Rotation paths and how fast each direction turns (degrees per step):
Each turn is a multiple of 5 degrees from 10 to 175, or 0.
Each row of a path follows its step; steps can be skipped.

step 0: [ -5   2   2 -12   6  -3  10  15  -7  -1  -3  -1  -9   5 -15  14   2   3
 -14   0   4  -8   0   3  -9  -5  -3  -7  -1  13  -2  19   8  12  -8   2
   2  -3   6  -5   6   6  -7 -10  -7  -6  -7  -5  -1  -4   4]
step 1: [  4 -13  -1  -7   1 -18   3   8   0   1  -5   8  -7  -1 -13  19 -11   0
   0  -2   5  -5   6  -3   8  -6   8  -4  11  -3  -3   6   7   6 -12   0
   7   5   8  -1  -7  -2  -1 -12  -7  -5   1   2   1  17 -10]
step 2: [ -8   1   1 -11  -7  -5  -3  19  -5   5 -12  15   4 -11 -13   0  -6   2
   9   4  -1 -11 -12  -3   2  -8  -1   4  -7  -2 -11   7   1   3 -12   5
  12  -3  -1  -2  -6 -11  -3   7  -8   0  -1   2   5  10   5]
step 3: [ -4  -9   7 -13 -15  -3  -8   4  19   2   5  12  -6 -14 -16  12   0   2
  -1  12  -1  -5   5 -10  -5   1 -10   4   1  -3   3  10  -5   7  -5  -1
  12  -3   4  -3   3   2   1   1   0   0  -8  -3   2  -8  10]
step 4: [ -1   2  -3 -11  -7  -9   0   9  13  -9 -10  -9  -5  -3  -1  20  -5  -5
  -6   3   8 -20  -7  -8   3   1   2  -1   2  -9  -3  -5   4  -3 -16   3
  -4  -6  -2  -8  -4   8  -5  -2  -1  -2 -11   4   2 -11   8]
step 5: [  4  -3   4 -10   0  -7  -3  19   1  -4 -11   7  -8   3 -13  10  -2   3
  -8  -2   5  -4  -8  -7   3  10   5   0  -5  13   1   2   6   8  -7   4
  -1  -9  -9   9   1  11  -7  -9   5   8   5   5  -9   7  14]
step 6: [  9 -14  -7   3 -14   2   3   8   9  11 -18   1   0   0 -23   9  -2  -4
   2  -2   3  -8   4 -11  13  -2   9  -1   4  -5   3   4   2   7  -3   4
   5   3  -1   6   7  -6 -13  -2   3   7   8   3   5   3   2]
step 7: [  4   7   3   1 -15   8  -3  -2   8  -2 -21   7  -1  -2  -3  12   0   0
  -9   7   3 -15  -8  -5  -3 -10  -6  17  -8   4  -9   2  -5   8  -2  12
   8   5   4   1  -4  -8  -7  -1   6   5  -1   1   9   9   8]
step 8: [ -3   8   8  -2  -9  -7  -7   1   5  -4  -5   7   0   9  -8   4 -15  -3
 -13   7   3  -7   4  -7   2   8 -12   7   4   0  10   9  -8   1  -4   6
  11   6   4   7   4   1 -17 -14   1   3 -14   2   4 -10  10]
[ 2  0  1  1  0 -1 -5 -2 -1 -4  0 -1  0  0  7  2 -1 -3  0 -2  3  0  0 -2
  1 -5  2  3 -2 -1 -3 -3  1  1 -4  0 -1  2 -1  2 -6 -1  0 -5  0 -1 -3 -1
 -2  3  0]  120

step 1: [  5  -9   3   5  -3  -7   0  -5  12   1  -1  -4  -7   0 -18   9   8  -8
   7  -2   2   9   4   6   4   3  18  -3   4  -2  -2  11   2   7   7  -7
 -15  -4   7 -11  10  -7  -2  -4 -14 -12   4   9 -11  12  -7]
step 2: [  2  11 -12  18   7  -2  -2  -3  -9 -12 -10   5   3   1   6   5  13  -7
   1 -10  -6  -2 -13   2   1  12   4  -3   2   8 -14   2   9   3  -4 -14
  -9  -7   0   2  -4 -13  -8 -10  -8   4  -3   6  -7 -12   7]
step 3: [  1  -6  -2   8 -10   3   9   1  -2  -8   2   3   3  -9  10   1  13   9
   6  -7   8   2   2  -2 -14  18  26   4   5   5  -1  -5  -2  -4 -11   8
  -7   0   2  11   7   2  10  -4  -4  -6  -9  12   7   9  -4]
step 4: [ -8  -5  -6  11  -6  -5   2  14   0 -10  11  12   5  -3  -1   0   9   7
   7  -9  15  -1   5  13  -4  -4   1  -8   6  -7   1  -7  10  -2   1 -12
  -1 -21  -1  -6   9   1  -7   8  14   0  -2   3 -10  -8   8]
step 5: [  7  -7   5   0  -3   5  -6  -1   5  -7   5   2  12 -13   6  -6  10  -3
  -6  -6   2   3  13   2   7   7   4 -10   3  25 -15   4  11   0   8   9
   6  -8  -7  -1  -6   6   3   6   1 -14   4   2 -13   0 -10]
step 6: [ -1 -11   5   4   5   7   1  -7  -5  -2   4  -4   0   4  -9   9   3  -8
  14  -1  -5  -7   9   5   8   5  11   3  10 -13 -15  -3  -1  -4   7  -2
 -18  -8  10   1   1  -1   6   7   3 -12 -10 -11 -17 -12  -6]
step 7: [  3   4 -19   3  -7  -7  -7  -3   0 -10  -1  -8  -1 -10 -11  -4  13  -6
  -5   1  -5  -9  -6   7  -8   8   3 -21   7  -1  -4  -5   4  13   5  -6
  -8  -1   1  -9  -3  -8  16 -10 -11  -3  -3   5  -5  -1 -12]
step 8: [  5  -7  -2  24  -4   8   4   7   2  -5  -4  -1   3  -9  -6   3  -5   9
   7  -6   2   6   3 -13   4  12   9 -12   7   4 -10  10   0  -4 -10 -10
  -6   2   8   3   5 -16   2   4  -8   8 -13   3  -6   9   9]
step 9: [ -7   7   3   2  -3  -4   4  -5  -4   0  -2   4   7 -11  16   0   4   4
   5  -9  16  -4  11  18  -5   9  -4   1  17   5  -7 -19  -3   0  -7  -7
  -3 -12  -2  -3  -2  -8   4   2 -13   6 -10  13   1  -8   3]
[ 3  1 -1 -1 -4 -2  1 -4 -1  2 -4  1  1  2  0 -3  1 -1 -4 -3  0  1  5 -1
 -3  0  0 -3 -1  4 -1  1 -1  3 -2 -2 -1  4 -1  0  0  3  0 -2  5 -1 -3  0
  2  2 -4]  155
[-3 -1 -4 -2 -1  0  1  5 -3 -4  0 -1  0  3 -4 -4 -1 -3  1  1  2  1 -1  0
 -1 -2  2  4  3  0  3 -3  0 -1  0  1 -3  0  0 -2  3  3  6 -2  0 -1 -1 -2
  4 -2 -3]  110
[ 0 -3 -3 -3 -1  4 -1 -1 -1  3 -3 -4  0  2 -3  3  1 -1 -1  0 -5 -2  4 -2
  0  1  0  1  2  1  2  2  1  1  2 -5  2 -6  0  1  0 -2  3 -3 -1  1  4 -3
  1  1  0]  60

step 0: [  7 -11 -14   7   1   8 -17  14   5   8  -3  -6  -9  -1  -6 -13  -7  -6
  12   1   4  -3 -11   7   2   2  -3   5 -18   6   5  -5 -13   3   2  -6
  10   4   8   0   1   3  -6  -8   6  -5  -4 -12  -3  -1 -10]
step 1: [  7  -4   3   5 -14  -2   6   4   9  16  -7   6   2  -3   4   3 -13   1
  15   3  -9  -9   3   2   7  -5   6   2   7  -5  -9 -14  19  -2  10   5
   7   4   1  -2  -4  10   1  -4 -15  -9   2  -3  13   4   7]
step 2: [ 10   4   2  -3  -9  13   8  -7 -13   1  14  -1  -8   5   2 -16   0  -9
   1   1  -5  -7  -7  -4  -8 -10  15  -1   8  -6   1   4  -4   9  -9  -1
  -2  -9 -17   0   4  15   6   6  10  -3  -1   9   7  -3   0]
step 3: [ -6  -9   6 -12   3   0  -5  -2  10  -3  -7  -3  -8  11  -7 -11   4  -6
  10   0   8 -19  -3   3  -2  -1   0   6  -7   1  -7  13  -5   3  -2  -2
   6   8  -2  -1 -10   3  -5 -12   2  -1 -17 -15 -10 -15 -11]
step 5: [ 12   0 -13   9  -8   9  -8  -2  -4  14   3  15 -12  -4  10 -16  -7  -2
  -1  -3  -5  -1   5 -13  -4  -1  14   1  -2  10   5   1  -8  14  -2 -10
   7  -1  -3  -4  14   9  -6   0   5   3   7  -1  -4   6  -4]
step 6: [  2   1   6 -10  -4 -10   3  -6  -4  13 -14  13  -2   9  -9  -6   0  -5
  10  -5  15 -13   9  -3 -10  12   6   2  -5  -6 -13   0   8  -4   7  13
  -1   6   0  -1  -1  12   4  -3  -1  -1  -5 -10  11  -7 -11]
step 7: [  3 -14   0 -15  -3  12   4  11 -12   2  20  -4  19   5  -9   8  -2  -4
   2   4 -12  -1  -1   0  -3   7   7  -5  17  -3   2  10   2  -3  -5   0
   6   4 -11   2  -3   1   5   3   1  -9   0   2   1 -13  -8]
step 8: [ 12   0  -7   6  -2   4 -19  -3   7  -1   1  10  -4  -1   4  -4   8  -3
  -3   6 -13 -12  -3 -13   7   3  -5  -1  -9   5   7  15  -8  12   2 -10
  -1   7 -13 -11  -4  -4 -15  -8  -3  -3  -2 -12  -6  -5  -2]
step 9: [ -1   9  -2   4  -3 -19   0  -8   3  17  -5  -1   2   0  -6   3  -4  -7
  14  12  -7 -10  19   2  -1   4   6  -4   3   6  -7   0  -6  -9   4   6
 -11   9   4  -7   1   5  11   2   0  13   8 -16   6   4   4]
[-3  3  6  2 -2 -2  0 -1 -2  0  1 -1  1  1  2  2 -2 -1 -3  2 -1  0 -3 -2
  0  2  1 -3 -3  1  0 -1  2 -2 -3  5 -4  5  1 -2 -3  2  0  2 -2  0 -3  0
  6  1  0]  145
[-4  1  0  1 -2  0 -2  1  0  1  1 -2  1 -1 -5  1 -2 -3  4  3  3  2  0 -2
 -4  0 -1  3  2 -3 -5  2  1 -4  0  0 -1  1  4  0 -2  0 -1 -6 -3  1  3  0
 -2  2 -1]  125
[ 3  3  1  0  3 -4 -5 -2  0 -3  0  0  0 -3  1 -2 -2 -1 -2  3  2 -3  2  2
 -3 -1 -2  0  2 -2  0 -3 -4  2  3  2  1  4  3  6  2  2  0 -1 -2 -2 -3 -2
  0 -3 -1]  130
